Named turns come first, each shown by rows before and after it. Which turns, in which order, take the first row of each pair that follows to the second? Write the first one first, as in the answered first pair.
Q_315 (before -> after):
[-1.57  2.93  1.77 -1.17 -0.32 -1.43  1.23 -1.68] -> [-2.55  1.26  2.56 -0.70 -0.54 -1.33  2.21 -0.36]
[-1.18  0.91  6.27 -0.80 -0.47 -0.93  1.32  0.26] -> [ 0.18  3.50  5.00 -1.57 -0.38 -1.15 -0.20 -1.55]
[ 1.33 -0.53  1.80 -0.03  0.12 -0.74 -1.33 -0.73] -> [ 0.40 -0.38  0.92 -1.28  1.52 -0.49 -0.98 -1.03]
Q_742 (before -> after):
[ 1.93 -0.30  5.55 -1.04  0.26 -0.12 -2.30  0.31] -> [ 1.30 -1.35  5.52  0.86 -1.98 -0.40 -0.78  1.78]
[ 0.03  1.74  3.48 -0.36 -1.68 -2.24 -0.10 -0.43] -> [ 1.17  1.17  1.85  1.39 -3.14 -1.95 -0.71  0.37]
[ 0.02  2.11  0.13  0.71 -0.83 -1.36 -0.41 -1.30] -> [-0.41  2.03  0.38  0.58 -0.92 -1.59  0.09 -1.13]
[ 1.55 -2.98  2.64  1.68 -1.88 -0.30  0.85 -1.04] -> [ 3.38 -2.24  1.08  1.10 -0.66  0.32 -1.66 -2.23]
Q_755 (before -> after):
[ 1.58 -0.37 -2.14  2.50 -2.14  0.73 -0.96  0.85] -> [ 2.47 -1.64  0.25  0.94  0.38  1.19 -2.84  0.54]
[-0.32  1.48  0.05 -0.17 -1.92 -1.41  0.94 -1.11] -> [ 0.71  0.26  2.37 -1.05 -0.28 -1.15 -0.43 -1.44]
[ 2.91  0.43 -2.10  2.07 -0.79  0.69 -1.64 -0.34] -> [ 3.51 -0.10 -0.99  1.71 -0.26  0.94 -2.23 -0.59]
[ 0.42  0.79  3.78 -1.57  1.40 -0.38 -0.47 -1.13] -> [-1.51  2.95 -1.37 -1.82  0.73 -0.48  1.32 -1.48]
Now pairs of rows:
Between the rows of a pair lie 2 to 3 turns.
[-0.72 -3.50  1.82  2.28 -0.37  0.19  0.63  3.08] -> [ 1.12 -3.33 -1.16  0.68  2.57  1.25 -2.22  1.97] : Q_742, Q_315, Q_315
[ 0.91  2.32 -2.39  3.16 -3.05 -0.99 -1.31  0.28] -> [ 0.16 -0.03  0.28 -2.05  4.27  0.29 -3.01 -0.75] : Q_755, Q_315
[ 0.03  1.37  2.34 -0.95 -0.33 -1.54  0.18 -1.26] -> [-1.05  0.95  1.87 -0.58 -0.67 -1.69  1.60 -0.65] : Q_315, Q_755, Q_755
[-0.52  2.45 -1.72 -1.65 -0.48  0.51 -1.18 -4.53] -> [-3.14  0.31  1.75  0.20 -2.84 -0.43  2.59 -2.06] : Q_742, Q_315
[ 0.80 -3.09  0.00  0.58  0.90  1.38 -1.06  1.17] -> [ 1.08 -1.82 -2.24  1.74 -1.09  1.12 -0.77  1.03] : Q_755, Q_315
[ 3.12  0.44 -0.36  3.15 -2.24  0.61 -2.03 -0.83] -> [ 0.03 -2.75 -0.93 -1.05  4.04  1.96 -0.89 -0.20] : Q_755, Q_315
[-3.56 -3.85 -0.28 -1.14  2.40 -0.73  4.39  1.95] -> [ 2.26 -4.05 -5.01  2.89 -0.49  0.60 -0.42  2.02] : Q_755, Q_742
[-0.17  1.93 -2.94 -1.25  3.95  1.28  2.60  3.05] -> [ 4.43  3.86  3.04  1.23  0.15  0.11 -0.60  1.42] : Q_755, Q_315, Q_755
[ 1.15 -3.49  1.65 -1.58  2.54  0.57 -1.70  0.20] -> [ 0.90 -2.67  4.25 -0.98  1.08 -0.16 -1.01  0.10] : Q_315, Q_742
[ 1.03 -1.70 -0.40  0.13  1.12  1.05  3.68  1.27] -> [ 3.18 -1.97 -0.54  0.56  1.28  1.54  1.50  0.93] : Q_742, Q_755, Q_755
[-1.19 -2.95  0.47 -0.66  2.08  0.32  0.37  1.40] -> [ 2.49 -0.73 -1.10  1.64 -0.95  0.23 -2.46  0.20] : Q_742, Q_315
[-0.38  3.39  1.89 -1.50 -1.38 -1.12  0.47 -1.17] -> [-0.16  0.98  3.92 -0.20 -1.79 -0.99  0.82  0.30] : Q_755, Q_315, Q_315
[ 5.17  0.58 -1.16 -0.44  0.98 -0.01 -4.64 -1.37] -> [-3.03  0.93  1.46  0.38 -2.71 -2.28  5.08  1.31] : Q_755, Q_742, Q_742
[ 1.33 -0.62 -0.35 -1.84  1.90  1.63 -2.71 -0.86] -> [-1.61 -1.71 -2.93 -0.80  0.88  1.76  0.72  1.21] : Q_315, Q_742, Q_755
[-1.11 -1.86  0.86 -0.29  1.75  0.20 -0.42  0.48] -> [-1.00 -0.43 -2.66  0.50  0.49  0.15 -0.35  0.21] : Q_755, Q_742
[ 0.78 -2.31  0.29  0.21  0.79  0.49 -0.40  1.28] -> [-0.72  1.59 -1.53 -1.13  0.24 -0.36  1.15 -0.39] : Q_315, Q_742, Q_755
[ 3.00 -3.85  0.03  3.68 -0.90  0.98 -0.68  0.61] -> [ 3.25  1.13 -2.85  3.38 -2.37  0.07 -0.67 -1.51] : Q_315, Q_755
[ 1.40 -1.73  3.75  0.96 -1.31 -0.70 -0.54  0.17] -> [-1.39 -1.89  2.03 -2.32  2.61 -0.27  0.97 -0.01] : Q_315, Q_315
[-0.51  1.56  2.14 -2.08  1.96 -0.73 -0.72 -1.26] -> [-2.60  1.54 -0.20 -1.64  1.23 -0.82  1.71 -0.37] : Q_742, Q_315, Q_315
[-1.94 -0.15 -0.01  0.72 -0.25  0.96  1.35  0.10] -> [ 0.32  1.60 -0.24  0.65 -0.63  1.03 -1.03 -1.23] : Q_315, Q_742
[-2.47  1.18 -3.81 -1.75  1.13  0.39  1.44 -1.01] -> [-0.17 -1.78  2.65 -2.42  3.38  0.93 -1.57 -0.82] : Q_755, Q_755
[-0.77  2.45  0.47 -0.47 -0.94 -0.55  1.51 -1.23] -> [-0.69  1.26  1.35  0.48 -1.79 -0.59  1.82 -0.39] : Q_315, Q_315
[ 3.41 -0.20 -2.46  1.04  0.37  0.75 -1.80  0.60] -> [ 2.14 -1.96  1.96  2.23 -1.24  0.08  0.41  1.99] : Q_315, Q_742, Q_315
[-0.76  2.35 -0.78 -1.23 -4.71  1.05  1.89  0.76] -> [ 0.29  0.02  4.45 -1.85 -3.12  1.14  0.34  1.04] : Q_315, Q_755
[ 0.49 -0.24 -3.34  0.95 -0.81  0.34 -0.43  0.94] -> [ 1.03 -2.10  0.34  1.77 -1.19  0.42 -0.79  1.54] : Q_315, Q_755
[ 1.32  1.19  0.86 -0.23  0.11  0.12 -1.32 -0.64] -> [-0.91 -1.25  0.32  0.46 -0.19  0.20  1.29  1.24] : Q_315, Q_742
[-2.24 -1.99 -1.63  2.47  1.41  0.43  0.78  1.83] -> [-1.16  1.59 -3.76  0.73  2.42  0.29 -1.02 -0.59] : Q_315, Q_315
[ 0.07 -4.20 -0.49  1.19  0.23  1.72 -0.19  2.59] -> [ 2.46 -1.65 -1.71  2.34 -1.79  1.53 -2.20  1.30] : Q_755, Q_315
[ 0.96 -0.85  1.22  0.35 -0.57 -0.14  0.06 -0.13] -> [ 0.19  0.21 -0.82  0.58 -1.16 -0.30  1.02 -0.16] : Q_755, Q_755
[-0.34 -2.15  0.44 -0.05  0.88  0.70 -0.63  0.51] -> [ 0.92 -0.86 -1.01  0.43  0.27  0.81 -1.75 -0.21] : Q_755, Q_755, Q_742
[ 2.84  0.42 -5.84 -1.23  2.71  1.81 -3.54 -1.32] -> [ 3.97 -4.87 -0.30  3.40 -1.14  1.67 -2.71  2.29] : Q_315, Q_742, Q_315
[ 0.25 -2.67  0.98  1.08 -0.03  2.17 -0.35  2.26] -> [-0.27  1.43  2.95 -2.02  1.32  1.08 -0.69 -0.64] : Q_315, Q_742
[ 0.00 -1.04  6.04 -1.32  0.21 -1.52  0.62 -3.45] -> [-1.67  1.26  1.74  1.14 -4.09 -2.43  3.75 -2.77] : Q_755, Q_755
[ 2.44  2.65 -1.37 -0.67 -1.15 -0.19 -0.84 -3.77] -> [-2.15 -1.81  0.39  0.78 -1.88 -0.42  4.48  0.00] : Q_315, Q_755
[-3.53 -0.57  1.46 -4.61  2.83  1.27  0.53 -0.43] -> [-2.08 -5.00  2.22 -1.32  1.11  2.15 -0.05  2.31] : Q_742, Q_755
[ 1.01  4.37 -3.94 -2.04  0.77  0.07 -1.40 -2.46] -> [-2.19  2.11  4.74 -0.61 -1.92 -1.56  3.14 -0.30] : Q_742, Q_755
[ 0.46 -1.16 -1.53 -1.68  2.19  1.27 -0.96 -0.46] -> [ 1.24 -2.56  0.43 -0.51  1.29  1.17 -1.49  0.29] : Q_315, Q_742
[ 2.34 -0.56  1.50 -1.65  2.61 -1.26 -3.19 -0.56] -> [-1.69  0.55 -4.63 -0.88  0.79 -1.65  1.32  0.80] : Q_315, Q_755
[ 4.01  3.06  0.09 -0.16 -1.35 -0.29 -3.42 -2.68] -> [-2.48 -0.09 -2.12 -4.07  4.16  0.62  1.41 -0.70] : Q_755, Q_755, Q_315
[ 2.90 -5.79  0.31  1.53  2.39  1.61 -2.82  2.41] -> [-2.13 -0.19 -7.52 -0.07  1.20  0.41  2.29  1.28] : Q_742, Q_755
[-0.32 -1.29  1.04  0.01  1.35 -0.08 -1.16 -0.50] -> [ 0.71  0.25  0.71  0.95 -0.22 -0.39 -1.73 -1.26] : Q_742, Q_315
[ 3.68 -0.44  1.08  1.21 -2.72  0.76 -1.60 -0.13] -> [ 0.73  3.24 -2.60 -2.31 -0.33  0.46  0.35 -1.95] : Q_742, Q_755
[ 1.97 -0.99  3.23  2.45 -2.10 -0.15 -1.84 -0.19] -> [-3.48 -1.20  2.13 -1.52  1.89 -0.21  2.24  0.07] : Q_755, Q_742
[-4.02  1.37  1.96 -1.55 -1.90 -0.42  1.27 -0.54] -> [-4.16  1.28  1.17 -2.66 -0.23 -0.06  0.89 -1.14] : Q_755, Q_755
[-1.12  3.59 -3.81  0.48 -1.67 -0.28  0.83  0.85] -> [ 2.62  3.13  1.89  1.16 -2.19 -0.32 -2.52 -0.11] : Q_742, Q_755, Q_742
[ 1.35 -1.86  2.99 -0.06 -0.24 -0.34 -0.17  0.95] -> [-1.64 -0.79 -0.17 -2.27  1.76 -0.17  1.79  0.65] : Q_742, Q_755, Q_742
[ 1.74  1.42 -2.75  2.37 -1.09 -0.56 -0.05 -1.17] -> [-0.30  2.47 -2.16 -0.79  1.74 -0.68  0.55 -2.15] : Q_755, Q_742, Q_755
[ 2.00 -0.79  1.93 -2.08  3.70  0.62 -2.62 -0.95] -> [ 0.42  2.00 -4.86 -1.19  1.56  0.45 -0.72 -1.15] : Q_315, Q_315, Q_755
